In the data rows, zero lies at 7.5, halfway between 7 and 8.
Every row has a hidden score from 0 to 16. What is each row's score? 8 is about the middle.
4 7 7 8 9 9 8 7 >> 7
7 7 5 12 7 7 8 6 >> 9
10 10 5 7 5 10 9 6 >> 6
10 7 4 5 6 12 7 8 >> 12
6 9 8 11 9 2 6 8 >> 8
7 8 5 4 9 10 8 8 >> 8
5 6 13 3 8 11 6 9 >> 6
12 5 5 11 8 6 8 5 >> 4
7 5 7 12 10 4 5 8 >> 10
4 7 8 5 10 8 7 9 >> 9
9 5 6 10 7 9 10 5 >> 6
5 9 5 9 7 7 7 9 >> 16
10 10 9 10 1 7 7 8 >> 15
6 2 14 5 9 11 6 7 >> 2
8 10 13 5 3 8 10 6 >> 3
9 8 4 12 7 5 8 7 >> 11
8 10 9 11 7 4 9 5 >> 0
11 11 6 9 4 6 10 6 >> 7
7 9 9 4 7 11 9 6 >> 1
8 5 3 8 7 9 6 10 >> 16
5 6 7 12 9 6 7 8 >> 12
6 9 5 5 9 7 7 10 >> 13
7 5 5 5 8 11 6 10 >> 16
4 6 10 7 10 6 8 8 >> 7
10 12 9 6 4 9 9 5 >> 0
11 5 6 7 12 4 6 8 >> 4
4 6 9 9 10 7 8 7 >> 6
13 3 7 12 6 7 7 6 >> 9
5 7 10 5 7 12 7 8 >> 8
11 4 10 8 3 13 6 7 >> 11
14 8 4 5 8 5 9 6 >> 2
7 12 12 10 4 7 8 5 >> 0
5 8 6 6 9 9 9 7 >> 7
7 6 8 8 11 4 4 10 >> 10
6 9 5 10 7 5 8 9 >> 16
10 10 4 8 7 4 5 10 >> 15
7 3 10 6 12 7 6 9 >> 6
6 9 8 3 7 11 8 8 >> 7
7 11 8 9 4 9 9 6 >> 7
10 11 5 4 6 8 10 7 >> 6
4 8 9 5 8 7 8 9 >> 11
5 6 12 5 10 6 9 7 >> 1
6 4 11 7 12 6 7 7 >> 0
5 8 10 5 11 5 7 8 >> 2
7 8 6 12 6 6 9 6 >> 10
6 9 8 10 3 7 7 10 >> 16
5 9 11 4 10 8 8 7 >> 0
6 10 6 7 10 4 8 8 >> 6
14 8 5 8 5 4 6 9 >> 14
6 7 5 9 8 7 7 10 >> 16
5 4 6 9 10 9 6 8 >> 11
10 1 5 8 11 7 6 9 >> 13
6 7 4 9 9 8 7 9 >> 15
12 3 9 5 7 13 7 6 >> 3
11 9 8 10 3 8 8 6 >> 8
6 10 8 3 7 7 7 10 >> 12
7 10 9 7 4 12 8 6 >> 5
8 6 6 9 7 10 10 5 >> 5
14 4 4 10 7 6 8 6 >> 8
7 5 4 6 9 10 8 8 >> 12
10 5 6 8 11 4 3 10 >> 11
10 7 6 7 5 10 10 6 >> 8
13 6 7 12 4 7 3 8 >> 13
6 10 8 9 6 10 9 5 >> 2
5 6 6 8 9 7 9 8 >> 12
4 7 12 12 7 4 7 8 >> 10
12 9 10 4 3 10 9 6 >> 3
10 13 5 4 5 7 8 9 >> 11
12 5 5 12 4 5 6 9 >> 16
8 13 11 9 5 3 9 6 >> 1
5 3 10 9 11 7 5 8 >> 7
12 7 9 6 6 7 11 5 >> 1
13 5 3 9 9 6 7 7 >> 8
4 6 8 8 10 9 7 7 >> 5
8 8 5 13 6 5 8 8 >> 16
6 10 5 10 8 4 9 7 >> 9
9 8 9 7 11 3 9 5 >> 0
5 10 10 4 6 10 9 7 >> 5
5 9 8 6 8 7 10 7 >> 6
4 9 12 8 8 5 9 7 >> 4
12 10 7 5 3 11 8 6 >> 5
5 5 8 8 11 6 6 9 >> 10
6 6 9 4 11 8 6 8 >> 3
4 7 11 11 8 8 6 6 >> 3
5 7 9 12 7 5 9 7 >> 10
5 7 6 8 7 12 7 8 >> 13
3 8 11 11 7 8 7 7 >> 7
8 7 6 4 11 7 6 9 >> 7
10 9 4 8 4 11 7 7 >> 12
10 6 4 3 9 9 6 9 >> 11
6 10 11 3 8 6 6 10 >> 8
10 8 8 12 2 9 7 7 >> 13
6 10 9 10 3 9 8 8 >> 14
6 6 6 9 9 4 8 10 >> 16
4 8 7 8 10 6 8 8 >> 8
7 10 6 7 5 10 10 7 >> 10
8 11 2 7 7 9 8 8 >> 12
7 9 6 9 6 11 8 6 >> 7
10 11 10 11 5 1 7 7 >> 6
6 10 7 4 6 11 9 8 >> 9
7 11 9 5 6 12 8 6 >> 0
7 2 7 10 10 9 7 6 >> 6
8 13 9 9 6 5 8 5 >> 0
8 9 11 2 8 5 10 8 >> 3
10 11 3 6 9 7 8 7 >> 4
7 8 4 9 9 4 7 9 >> 14
5 5 12 5 6 9 11 7 >> 8
5 4 11 6 11 10 5 8 >> 3
7 3 6 12 8 8 5 8 >> 15
10 6 7 13 4 8 6 7 >> 13
10 2 15 3 7 11 8 6 >> 0
5 4 11 7 12 6 7 7 >> 1
9 8 8 4 4 13 7 8 >> 10
7 3 9 4 8 13 7 8 >> 9
7 10 4 5 7 10 8 7 >> 8
6 11 4 8 7 7 9 8 >> 12
5 8 7 9 9 4 7 10 >> 15
5 9 6 9 8 8 9 7 >> 8
10 10 7 6 3 11 8 8 >> 12
10 5 5 6 6 12 9 7 >> 11
9 12 7 5 8 9 8 5 >> 0
7 5 4 7 10 9 7 8 >> 11
9 3 3 8 10 9 6 9 >> 15
9 3 8 9 11 7 2 9 >> 8
5 5 11 4 8 9 10 8 >> 8
7 6 8 9 9 8 10 5 >> 1
5 7 10 10 5 9 9 6 >> 8
7 12 11 3 9 3 7 9 >> 2
11 7 5 12 9 5 5 7 >> 6
14 11 6 7 4 4 6 9 >> 12
5 6 7 8 10 9 7 8 >> 9
9 9 3 7 9 8 5 9 >> 11
7 11 5 8 8 3 9 8 >> 10
7 9 5 10 6 8 10 6 >> 9
7 7 5 11 9 4 7 9 >> 14
5 9 8 8 8 7 10 6 >> 4
5 9 6 6 10 7 6 9 >> 9
4 6 12 8 7 11 8 7 >> 6
6 7 7 8 10 3 7 10 >> 14
5 2 10 9 5 11 8 9 >> 16
12 11 10 7 3 9 7 5 >> 0
11 1 4 8 9 10 5 8 >> 13
9 9 4 3 7 9 9 8 >> 10
15 8 7 5 9 3 4 9 >> 4
6 10 7 6 7 10 9 6 >> 3
5 4 15 7 9 9 8 6 >> 0
4 5 9 11 10 6 7 7 >> 7
8 5 9 6 12 4 4 9 >> 5
5 6 7 8 9 8 10 6 >> 6
6 5 8 5 11 8 6 9 >> 8
7 10 5 7 6 10 10 6 >> 7
5 6 6 7 9 11 6 8 >> 10
13 11 4 8 5 5 4 9 >> 12
5 5 9 6 10 11 7 7 >> 4
9 9 5 5 4 11 9 8 >> 14
7 8 4 11 9 4 6 9 >> 14
6 7 4 8 10 8 8 8 >> 10
5 6 14 4 6 10 10 7 >> 5
12 7 4 11 6 6 9 6 >> 9
8 11 8 7 4 11 8 5 >> 2
4 9 7 6 9 8 6 9 >> 10
9 4 5 4 9 11 8 8 >> 10
8 4 8 6 8 11 10 5 >> 3
7 5 6 8 10 7 10 6 >> 5
8 12 9 4 4 10 9 7 >> 5
10 2 6 4 9 12 7 8 >> 10
9 6 4 4 8 11 7 9 >> 13
7 9 10 2 11 6 6 8 >> 0
8 9 8 5 3 10 8 10 >> 16
12 9 8 6 3 10 8 6 >> 5
10 8 4 6 9 3 7 10 >> 14
12 4 6 6 9 7 3 10 >> 12
7 7 9 9 3 11 9 7 >> 13
13 8 5 7 7 3 4 10 >> 13
4 6 13 8 11 6 6 8 >> 2
7 3 6 9 10 8 4 9 >> 13
7 4 11 9 12 5 7 6 >> 0
6 10 9 10 10 2 6 8 >> 4
4 8 11 10 7 6 9 6 >> 5
12 12 7 10 5 2 5 8 >> 8
10 11 7 5 4 11 8 7 >> 6
6 6 6 10 7 12 7 6 >> 8
10 5 6 10 11 4 4 8 >> 6
7 1 7 8 10 11 5 9 >> 13
7 6 4 8 9 8 10 7 >> 10
3 7 13 7 10 6 7 8 >> 3
8 9 7 10 10 2 5 9 >> 8
10 8 4 6 7 8 11 6 >> 7
7 11 9 4 4 10 9 8 >> 9
7 5 5 11 7 7 9 8 >> 16
7 9 8 12 5 7 8 6 >> 8
6 6 5 9 10 7 9 7 >> 9
7 7 7 7 4 11 10 7 >> 13
4 4 11 9 11 7 6 8 >> 6
8 9 11 9 2 9 9 6 >> 8
8 7 7 8 6 11 10 6 >> 7
5 2 12 7 11 7 5 9 >> 8
7 4 11 4 12 8 5 8 >> 0
6 5 9 3 10 8 7 10 >> 11
